Some points:
  -0.072   1.208  -0.046  -0.462  -1.792  -0.847   0.157  -0.292   0.800   0.165  -0.735  -1.270   0.312  -0.950  -1.099   0.865  -1.032   0.801  -0.082   1.380  -0.926   1.053  -0.614   1.590
   1.281   0.323  -0.728  -0.633   0.897  -0.775  -0.108   0.504  -2.366  -0.971  -2.495  -0.753   0.277  -1.207   0.025   0.151   0.145   0.304  -0.082  -1.714  -1.537   1.079  -0.003  -1.565
  -0.783  -1.480   0.568   0.453  -0.303   0.763   0.056   1.053  -0.191   1.612   1.367  -1.161  -1.050  -0.157   1.090   0.924  -0.760  -0.811   1.022  -1.445   1.674   1.273   0.962   1.180
  -0.468  -0.352   0.415  -1.670  -0.584  -0.638  -0.121  -0.843  -1.157   1.170  -0.564   1.027   0.591   0.481  -0.472   0.466   1.477   0.794  -0.698   0.643   0.001  -0.261   0.245   0.518
  -1.340  -0.441   3.074   0.035  -0.129   0.622  -2.018  -0.440   1.277  -0.125  -0.021  -0.833  -0.333  -0.100  -0.540  -0.670   0.658  -0.390  -1.674  -1.403  -1.802  -1.128  -1.361  -1.396
   1.484  -0.134  -0.304   1.975  -1.238   1.817   0.747   0.649  -0.426  -0.238   0.678   0.885  -0.268   0.718   0.008   0.899   0.604   0.746  -0.563   0.531   1.243   0.443  -2.791  -1.462
  -0.143   0.717   1.265   0.006  -0.922  -0.410   0.249   0.850   0.958  -1.492  -1.054  -0.267   0.957   0.259  -0.166   1.468  -0.911   0.971  -1.335  -0.504   1.343   0.378   0.894  -0.542
   0.482   0.655  -0.187   0.486   0.833  -1.412  -0.625  -1.898   0.529  -0.644  -1.969  -1.086  -0.709   1.474  -0.898   1.287   0.783  -1.766   1.543  -1.405   2.140  -1.193  -1.665   0.596
  -1.559  -0.271  -0.435  -1.306   0.204   0.414  -0.670  -0.526   1.090  -0.228  -0.936   1.601   0.354  -1.024   1.074  -0.683  -0.029  -1.508   0.625   0.371   0.849   1.713  -0.165  -2.244
   2.212  -1.038   0.375  -1.783  -1.776  -0.682   0.194   0.809  -0.496  -0.207   1.497   2.057   0.950   0.414   0.484   0.634  -1.556  -1.073   1.136  -1.045  -0.832  -2.063  -0.387  -0.690
  -2.014   1.341  -1.198   1.225   0.707  -1.592  -1.342  -0.181  -0.496   0.130   0.894   1.464  -1.201  -1.772   0.358   1.393  -1.100   0.266  -0.643  -0.393  -0.295  -0.659  -0.990   0.143
  -0.203   1.650   0.712  -0.846  -0.786   0.435   0.045  -0.665  -1.371   0.425   0.833   0.258  -0.458   0.706  -1.408  -0.033  -0.073  -0.569  -0.025   0.827  -0.076  -0.445   0.461   0.505
   0.701  -0.080  -1.556  -0.473   1.420   0.234   0.622  -0.727   1.677   1.184   2.156  -0.370  -0.221   0.559  -2.174   0.904  -0.444   0.254  -1.054  -1.581  -1.339   1.744  -0.241  -0.914
   1.427  -0.172   1.412   0.111  -0.667  -0.100  -0.561  -0.687  -0.411  -0.803   0.221  -0.034  -2.502  -1.216  -0.455   0.097   0.624   0.713   1.625   0.430  -0.125   1.193   0.442   0.242
  -1.309  -0.191  -0.888  -0.242   0.525   0.055   0.259  -0.198  -2.365  -1.717   0.942   0.190   0.910   0.220  -0.536   0.632   0.201  -0.698  -0.356   1.223  -0.245   0.015  -0.174   0.198
  -1.401   0.927  -0.917  -1.739  -1.020   2.166   1.704  -2.082   0.913  -0.701   0.922  -1.575   0.333  -1.096   0.839  -0.714   0.680   1.445   2.151  -0.827   0.637  -1.388  -0.408  -1.138
  -0.549   0.640  -0.480   2.103  -1.197  -1.470   0.598   1.369  -0.391   0.812   0.111  -1.784   0.443  -0.303   0.310  -1.535  -0.134   0.654  -0.095   0.169   0.238  -0.639  -0.284  -1.756
  -0.625  -0.152   1.303   0.035   1.733  -0.953   2.444   0.905  -0.976   1.473  -0.487   0.489   1.481  -0.760   0.335  -1.005   0.244   0.039   0.281  -1.423   0.247  -0.206  -1.553   1.496
   1.429   1.281  -1.046   0.495  -0.947   0.477  -0.252  -2.370  -0.698   0.800  -0.581   1.148   0.608  -0.160   1.751  -1.427  -1.143  -0.382  -2.274  -1.801   0.626   0.862   1.074   1.153
  -0.778   1.580   0.542  -0.787   1.010   0.446  -0.004   0.848  -1.049  -0.086   0.508  -0.625  -0.637   2.028   0.034  -1.084  -0.531  -1.193  -0.254   0.147   0.292   0.024   1.005  -0.743
   0.172  -1.187  -0.605   0.242  -0.541  -1.133  -0.019   0.035   0.738   0.738  -0.187  -0.023   0.172  -0.991  -0.119   0.345   2.050  -0.714  -0.015   0.296  -0.124  -0.385   1.395  -0.036
   0.624  -0.665  -0.813  -0.873   0.609   0.190   0.346   1.460   0.930  -1.274  -0.929   0.635  -2.412  -0.672  -1.621  -1.867  -0.536   0.829  -1.221  -0.577   0.591  -1.760   0.333   1.090
   0.522   0.337   0.221  -1.268   0.989  -2.388   0.290   0.911   1.255  -0.134   1.733   0.096   0.674   0.956   0.942  -0.949   0.833   1.052   0.220   1.061   1.296   1.505  -0.492   0.213
   1.516   1.147   1.329   1.434   0.865   0.605   1.158   0.061   0.072  -0.415   0.895   0.510   0.003  -0.861  -0.011  -0.157   1.625  -0.436  -0.077   0.633   0.562   1.180   0.236  -0.008
  -0.366  -1.231   0.352   0.248   0.883   0.418   3.051  -1.428   1.313  -0.558  -1.310  -0.028  -1.598   1.638   2.029   0.647  -1.178  -0.538  -0.376   2.274  -1.729  -0.027   0.003  -0.029
  -1.217  -1.010   0.217   0.869  -0.273  -0.108  -0.845   0.023  -0.606   0.594  -0.596   0.904  -0.774   1.622   0.106  -1.393   0.741   0.969   1.048  -0.942  -0.811   0.291  -0.555   0.140
  -0.375   0.300   0.413   1.438   1.389   2.302   0.704   0.662   0.879   0.660  -0.666   1.908   2.219   1.182  -1.213   0.823   0.609   1.328   1.546   0.371   0.709   0.182   1.855   0.783
   0.388  -0.353   0.160   0.740   0.872  -1.050  -0.878  -1.471   0.037  -0.459   1.049  -0.053  -0.415  -0.077   1.398   0.715   0.597   1.549  -0.745   0.092  -0.465  -1.731   1.716  -0.181
  -0.226   1.140  -1.040  -0.455  -1.308   1.649  -0.382   2.761   0.885  -0.309  -0.080  -0.017  -0.365   0.523   2.025   0.994   1.931  -0.572  -0.976  -0.223  -1.571   0.282  -0.228   1.975
  -0.631  -2.077  -1.026  -0.327  -0.902  -0.388  -1.497  -0.200  -1.187  -0.557  -0.153  -1.018   0.228   1.889  -0.169  -1.036  -0.650   1.200   0.449  -0.010  -0.440   0.451  -0.071   0.400
   0.774   0.219  -0.234   0.503  -0.241   0.097   1.015   0.062  -0.370   1.252  -0.445  -0.856   0.147  -0.108  -0.347   0.835   0.152  -1.199   0.017   0.359  -1.222  -0.339   1.259  -0.969
  -0.373   0.064  -0.933   0.411   0.084  -0.412  -0.067   0.723   0.482  -1.460   0.229   0.092   0.489  -0.109  -0.706  -0.799  -0.026  -1.237   0.736  -0.001  -0.027  -0.146   1.409   0.141
  -1.163  -0.668  -0.042   0.821  -1.992  -1.279   0.334  -0.634  -0.465  -0.831  -0.814   0.746  -0.059  -0.946  -1.876  -0.325  -1.653  -0.855  -0.174   0.455  -0.394   0.560   0.135   0.014
   0.163  -1.109   0.878  -0.629   1.474   1.000  -0.142   0.581  -0.811   0.181   0.415  -1.275  -0.070  -0.990   0.612   1.157  -0.786   0.780  -1.189   0.027   1.426  -0.083  -0.098  -0.091
   1.098   0.760  -0.049  -0.664   0.837   0.455  -1.923   1.118   0.713   2.292  -1.167   0.314  -0.805   0.089   0.263  -0.104  -0.971   0.671   1.447   1.749   0.500  -0.630  -0.207  -0.759
   1.382   0.033   0.188   1.057   1.209   0.706  -1.576  -0.569   1.070  -1.151   0.966  -0.269   2.175  -0.381   0.885  -0.210  -1.127  -0.451   1.170   0.873  -1.211  -0.253  -0.084   2.033
   0.188  -1.527  -1.023  -0.329  -0.071   0.640  -0.802  -0.337   0.053   0.673  -0.350  -0.831   0.744  -0.974  -0.958  -1.068   0.510  -1.105  -1.307   1.513   0.638  -0.691  -0.844   0.282
Along one direction, these points spread out more than along any other. Take the direction at right angles to it along which they spread out most. Then take the direction at right angles to both along which they spread out most. Go by this last direction. How far along it is each point below, from 0 to 99? 50 is the average, and the first point above lies past it. One standard deviation of the points above along it is 16.
   0.388  -0.353   0.160   0.740   0.872  -1.050  -0.878  -1.471   0.037  -0.459   1.049  -0.053  -0.415  -0.077   1.398   0.715   0.597   1.549  -0.745   0.092  -0.465  -1.731   1.716  -0.181 --> 61
   0.172  -1.187  -0.605   0.242  -0.541  -1.133  -0.019   0.035   0.738   0.738  -0.187  -0.023   0.172  -0.991  -0.119   0.345   2.050  -0.714  -0.015   0.296  -0.124  -0.385   1.395  -0.036 --> 51
   1.427  -0.172   1.412   0.111  -0.667  -0.100  -0.561  -0.687  -0.411  -0.803   0.221  -0.034  -2.502  -1.216  -0.455   0.097   0.624   0.713   1.625   0.430  -0.125   1.193   0.442   0.242 --> 56
  -0.366  -1.231   0.352   0.248   0.883   0.418   3.051  -1.428   1.313  -0.558  -1.310  -0.028  -1.598   1.638   2.029   0.647  -1.178  -0.538  -0.376   2.274  -1.729  -0.027   0.003  -0.029 --> 99
   0.188  -1.527  -1.023  -0.329  -0.071   0.640  -0.802  -0.337   0.053   0.673  -0.350  -0.831   0.744  -0.974  -0.958  -1.068   0.510  -1.105  -1.307   1.513   0.638  -0.691  -0.844   0.282 --> 53
  -0.373   0.064  -0.933   0.411   0.084  -0.412  -0.067   0.723   0.482  -1.460   0.229   0.092   0.489  -0.109  -0.706  -0.799  -0.026  -1.237   0.736  -0.001  -0.027  -0.146   1.409   0.141 --> 57
   1.382   0.033   0.188   1.057   1.209   0.706  -1.576  -0.569   1.070  -1.151   0.966  -0.269   2.175  -0.381   0.885  -0.210  -1.127  -0.451   1.170   0.873  -1.211  -0.253  -0.084   2.033 --> 71
  -0.778   1.580   0.542  -0.787   1.010   0.446  -0.004   0.848  -1.049  -0.086   0.508  -0.625  -0.637   2.028   0.034  -1.084  -0.531  -1.193  -0.254   0.147   0.292   0.024   1.005  -0.743 --> 45
   2.212  -1.038   0.375  -1.783  -1.776  -0.682   0.194   0.809  -0.496  -0.207   1.497   2.057   0.950   0.414   0.484   0.634  -1.556  -1.073   1.136  -1.045  -0.832  -2.063  -0.387  -0.690 --> 56
   1.516   1.147   1.329   1.434   0.865   0.605   1.158   0.061   0.072  -0.415   0.895   0.510   0.003  -0.861  -0.011  -0.157   1.625  -0.436  -0.077   0.633   0.562   1.180   0.236  -0.008 --> 40
  -0.072   1.208  -0.046  -0.462  -1.792  -0.847   0.157  -0.292   0.800   0.165  -0.735  -1.270   0.312  -0.950  -1.099   0.865  -1.032   0.801  -0.082   1.380  -0.926   1.053  -0.614   1.590 --> 68
